One turn moves every row onto another: examples first, then more rows asked:
K474: -4.067 1.727 -2.560 3.860 3.285 1.793 -2.216 0.377 -0.292 -0.511 1.221
 2.711 -0.090 2.751 4.568 -2.031 -0.925 3.102 4.038 -4.964 -0.604 1.177
 -2.247 0.937 4.944 -1.509 0.041 1.306 -1.051
K251: 1.085 -1.934 -0.083 -0.365 2.940 3.351 -2.543 2.047 -0.239 0.611 -0.162
 1.778 0.968 1.087 -2.526 1.341 -0.862 4.298 0.589 -0.997 1.627 2.530
 -0.096 -0.801 2.329 4.665 -0.099 3.695 -0.688
K629: 2.435 1.497 2.222 -0.300 0.819 0.247 -3.834 1.697 2.490 0.547 -4.837
 -2.531 0.183 3.411 -0.178 -0.659 -0.767 1.501 0.156 -0.884 1.502 -0.155
 3.703 -1.015 6.027 -1.993 -2.003 -0.315 -1.682
K997: -0.277 -0.200 -0.154 -0.519 1.487 -0.751 -2.321 1.605 3.009 2.140 -4.266
 0.974 0.537 -2.982 1.767 -2.529 -3.202 2.355 -2.574 -1.141 0.140 -1.008
 -1.479 3.782 3.904 0.019 -1.344 0.293 -6.299
K706: -0.911 -1.349 -1.225 -0.266 4.290 -0.123 -3.403 0.362 2.824 -0.067
 -5.943 4.126 0.738 0.964 -1.652 -2.416 -1.005 0.556 1.167 4.001 0.991
 2.622 2.176 -0.383 4.105 0.426 -0.698 1.421 -1.032
K291: -0.572 -0.041 -1.692 1.869 1.196 0.732 -0.981 2.307 -0.270 3.757 3.161
 1.906 1.068 2.932 -0.504 1.069 -1.366 4.981 0.610 -2.120 -0.592 0.430
 1.213 1.777 2.837 3.430 0.499 0.146 -3.026
K879: 2.153 1.223 -1.890 1.794 -0.636 1.609 1.337 1.728 1.802 0.747 -2.214
 0.727 3.800 4.443 1.322 -5.297 3.273 -0.459 1.061 -0.752 2.905 2.071
 0.180 -1.844 2.464 -1.040 0.310 0.836 -1.252
K125: 2.495 3.035 -2.755 1.217 -0.895 0.951 0.951 0.220 2.046 -0.081 -2.157
 1.332 4.687 3.763 1.927 -3.022 2.737 -0.834 -0.305 -0.386 1.661 1.934
 -0.081 0.070 2.083 -1.133 -0.056 -0.163 -0.873
K516: -4.052 1.248 -0.802 2.549 4.078 0.773 0.150 0.021 -0.889 4.032 -1.677
 2.339 -0.682 2.815 0.366 -2.280 -4.293 2.095 0.718 -3.720 1.403 2.001
 -1.689 0.727 4.762 2.654 2.208 3.397 -4.018
K729: -1.496 -1.024 -0.475 -1.398 2.089 1.002 -4.369 1.823 2.528 0.339 0.121
 2.245 0.553 -0.974 4.782 -4.627 -0.990 2.272 2.377 -3.311 -0.479 -1.773
 -1.810 2.581 3.893 -3.692 -1.895 -1.239 -2.962
K52: 2.544 2.687 -1.579 0.572 0.602 2.072 1.258 -0.045 2.795 1.271 -2.394
 1.867 4.376 4.744 0.610 -4.361 3.422 -0.336 0.944 -1.141 2.868 1.420
 0.095 -0.449 1.112 -0.331 0.704 0.978 -1.150
K190: -3.407 -0.092 -0.900 0.493 4.765 4.022 -4.559 0.263 1.231 -2.606 -4.656
 0.863 -0.348 2.069 0.479 -0.527 -2.291 1.697 4.168 -2.625 0.854 2.426
 -0.414 0.666 3.316 0.800 -1.040 2.738 1.350
K162: -3.298 0.341 -3.443 -0.094 3.325 1.610 -1.273 -1.909 3.861 5.895 1.074
 2.157 3.371 0.083 1.818 -3.554 -2.291 2.706 1.194 -2.313 2.689 0.230
 -3.720 0.430 3.667 -1.052 0.583 3.183 -0.729
K53: -2.013 -0.089 -5.792 1.662 1.516 1.504 -4.159 -0.552 4.429 1.753 0.315
 -0.768 3.081 1.485 3.094 -1.030 -2.646 2.352 3.650 -1.020 1.010 0.381
 -0.836 1.331 4.528 -3.742 -2.067 1.770 0.760
K581: 1.473 -1.297 -4.242 4.419 -0.463 -0.723 -1.964 -1.405 2.396 0.919 0.193
 0.257 -0.613 1.190 1.621 -1.435 -3.005 1.487 1.192 -0.324 -0.866 1.305
 -5.472 -0.792 3.592 -2.695 -2.337 3.423 -2.310
K189: -2.549 1.139 -1.945 1.803 4.620 -0.411 -0.846 -0.864 2.709 5.029 0.325
 5.696 1.845 2.565 1.708 -4.732 1.255 2.189 1.600 -0.798 0.652 0.267
 -0.074 2.548 5.033 -1.649 2.857 1.476 -3.705
K743: -2.875 1.520 -3.780 5.953 2.117 0.317 -1.180 1.739 0.985 -0.997 -2.573
 1.742 -2.211 0.652 3.202 0.523 0.055 4.887 1.501 -3.509 -1.320 1.332
 -2.782 1.065 4.939 -1.165 -2.301 0.264 -2.936
K475: -0.676 -2.681 -2.486 0.359 2.151 0.668 -1.723 -0.862 1.527 2.838 -1.246
 0.849 0.925 -0.489 0.496 -4.544 -4.132 1.124 1.382 -0.421 2.757 2.661
 -4.574 -4.085 3.888 -0.391 -0.432 4.962 -0.434
K10: -5.154 3.258 -2.098 1.441 3.929 0.569 -0.799 0.386 1.733 2.054 -5.356
 2.285 0.405 0.615 0.332 0.315 -3.310 3.273 -0.529 -2.202 1.078 1.470
 0.678 2.402 3.685 2.885 -0.077 0.266 -2.396
K721: 2.676 2.265 -2.392 1.600 0.142 1.393 1.769 0.675 3.024 1.139 -3.991
 1.195 4.402 2.814 0.620 -3.364 4.095 0.639 -0.764 -0.345 3.604 2.239
 -0.940 -0.394 2.034 -0.426 0.331 2.043 -2.149
K903: 1.361 -3.904 1.483 -0.727 2.955 2.044 -3.323 1.591 1.596 0.794 -2.974
 -0.587 -0.703 -0.468 1.513 -5.242 -1.930 0.849 1.793 -2.192 1.009 0.250
 -3.097 1.873 3.983 -1.636 -0.598 4.784 -4.690
K322: -0.219 2.949 3.433 -1.348 3.311 0.944 -1.546 1.381 2.280 4.247 -0.975
 1.525 1.193 0.808 1.865 -4.034 1.346 3.766 -0.522 -4.061 3.681 -0.973
 0.947 -2.469 5.802 -1.190 0.964 1.747 -1.828
K968: 4.879 2.624 2.417 2.227 0.809 -0.051 -2.313 -1.131 1.401 0.758 -0.581
 0.388 -1.468 2.786 1.535 -0.862 2.209 3.295 -0.651 -3.518 0.064 -0.637
 -2.740 0.495 4.350 -2.608 -1.131 2.794 -3.623
K693: 1.812 -1.535 -3.016 5.549 2.232 -0.167 -3.342 0.430 1.043 -1.591 -1.651
 2.378 -0.917 1.716 2.418 -1.619 2.010 1.847 1.844 1.142 -0.533 2.889
 -1.774 0.878 6.215 -3.601 -0.436 4.508 -3.049
K887: -0.773 -2.755 0.011 1.288 4.468 0.331 -2.167 1.259 0.895 1.878 -3.820
 2.888 0.452 1.785 -1.437 -5.530 -1.163 0.090 2.010 2.133 2.129 3.532
 0.783 -1.704 5.368 -0.189 2.433 5.329 -2.320
K29: 1.694 3.031 0.919 0.647 2.216 2.004 -3.991 0.165 3.572 1.797 -1.189
 -1.483 1.313 2.975 2.475 -0.567 3.027 4.171 1.421 -4.021 1.350 -1.923
 1.380 2.421 4.978 -3.721 -0.685 1.206 -1.280
K517: -0.025 -0.280 -3.198 2.695 2.781 0.491 -4.902 -0.038 2.340 -1.939 -0.456
 3.375 1.046 2.828 3.039 -2.088 1.491 0.902 4.078 0.850 -1.083 1.428
 0.790 2.161 5.021 -4.158 -0.684 1.441 -0.245
K591: -0.242 -2.643 -0.620 0.570 2.864 3.209 -2.550 2.855 0.911 2.241 -0.395
 -0.370 0.680 2.670 -2.566 0.817 -1.142 4.664 2.597 -1.242 1.962 1.781
 2.036 0.604 2.750 3.893 -0.072 3.224 -1.647
K738: 1.086 -1.666 -1.520 2.145 0.641 2.021 -3.211 3.095 -0.740 -1.465 3.218
 2.468 -0.603 1.661 0.683 1.116 0.300 5.392 1.944 -2.507 -0.740 1.435
 -0.233 -1.168 3.224 1.900 -2.103 0.557 -0.115
K781: -1.005 -1.888 -0.678 3.807 3.542 2.883 -2.123 1.565 -0.297 -1.544 -5.406
 -0.120 -2.229 2.442 -0.453 -1.305 -2.366 2.063 2.715 -2.437 0.761 3.452
 -2.654 -1.058 4.138 1.138 -1.110 4.689 -2.273
K38: 0.140 -1.856 0.546 -2.741 2.723 2.282 -4.885 1.404 3.199 -1.150 -4.909
 0.354 0.668 -1.458 1.228 -2.608 -1.716 1.108 1.776 -1.016 0.783 -0.559
 -0.996 3.574 2.489 -1.036 -2.411 0.724 -2.177
K211: -0.732 0.197 -2.121 2.206 1.661 1.740 -1.070 2.514 -0.587 3.378 2.652
 1.900 2.036 0.707 1.024 2.016 -0.605 6.038 -1.174 -2.710 1.474 1.597
 1.077 1.075 3.988 3.429 0.601 2.575 -2.775
K577: 0.681 -2.045 -0.526 1.874 1.183 -0.234 -2.306 2.632 2.031 0.412 -2.016
 1.346 -1.353 -2.533 4.218 -4.107 -0.133 3.212 0.386 -2.600 -0.577
 -0.621 -4.219 1.570 4.828 -2.807 -2.208 1.461 -6.039
K265: -2.025 -0.991 0.842 -1.789 2.679 0.521 -2.490 1.857 1.143 3.789 -0.589
 1.018 1.807 0.028 2.817 -6.234 -3.926 0.793 0.177 -3.041 0.928 -0.770
 -1.146 3.280 4.868 -0.758 0.961 1.539 -5.501
K219: 1.635 2.156 2.764 0.255 1.437 -1.109 -0.418 1.364 2.905 4.016 -3.687
 1.646 -1.885 1.899 -0.729 -2.520 1.315 4.201 -1.634 -2.085 1.006 -1.245
 0.084 -1.662 4.259 0.093 -1.091 -1.050 -3.779
K963: 2.607 2.366 -2.534 1.456 -0.701 1.446 0.963 1.140 2.087 -0.787 -3.723
 1.737 4.106 2.453 1.373 -3.560 2.980 -0.231 -0.405 -0.221 2.777 2.371
 -0.204 -1.910 2.553 -0.911 -0.671 0.045 -0.498
K206: 3.034 2.109 -2.824 2.661 -0.925 0.933 1.637 1.073 1.847 1.122 -2.208
 -0.005 4.283 3.940 1.653 -3.843 2.838 -0.424 -0.173 -0.573 2.883 2.350
 -0.290 -0.504 3.093 -1.709 0.276 1.686 -2.216
K505: 3.028 1.444 3.269 -0.034 1.343 0.410 -3.787 0.374 -0.768 0.534 -1.658
 -0.454 0.396 1.847 1.458 -2.787 -1.134 0.892 -0.825 -2.218 2.746 0.734
 0.741 -2.878 6.853 -1.936 0.546 4.111 -1.842
K420: -0.964 -0.020 -4.650 2.332 1.577 -1.032 0.417 -1.245 5.497 5.048 -2.962
 1.694 -0.292 0.197 -0.702 -1.560 -2.406 3.579 -0.017 0.218 -0.045
 -0.087 -3.785 0.620 1.762 0.154 -2.200 0.529 -2.812
K195: -2.502 -2.179 -4.054 -0.007 1.668 0.606 -2.650 1.138 5.707 2.232 -4.517
 -0.533 0.687 0.289 -1.252 -2.053 -3.563 2.503 2.469 1.478 1.599 1.201
 -0.378 -1.365 3.164 -0.339 -3.301 -0.482 0.425
K951: 0.127 -2.546 -2.731 3.220 1.367 2.746 -3.035 4.833 -0.524 -0.139 1.926
 0.254 0.282 1.458 1.521 0.953 1.082 5.972 2.695 -2.567 0.657 1.428
 0.933 -0.587 4.294 0.669 -1.274 2.547 -1.066
K75: -0.756 1.603 -3.191 3.516 3.470 -2.356 -0.198 -0.263 3.346 3.444 -3.008
 5.924 0.074 0.119 1.183 -1.710 2.157 3.441 -1.431 1.122 -0.555 0.703
 -1.625 2.597 4.300 -0.592 0.712 1.112 -4.924

K219 goes to -> K629
K474 goes to -> K516
And these:
K581 goes to -> K420
K693 goes to -> K75
K125 goes to -> K52
K903 goes to -> K577
K211 goes to -> K251

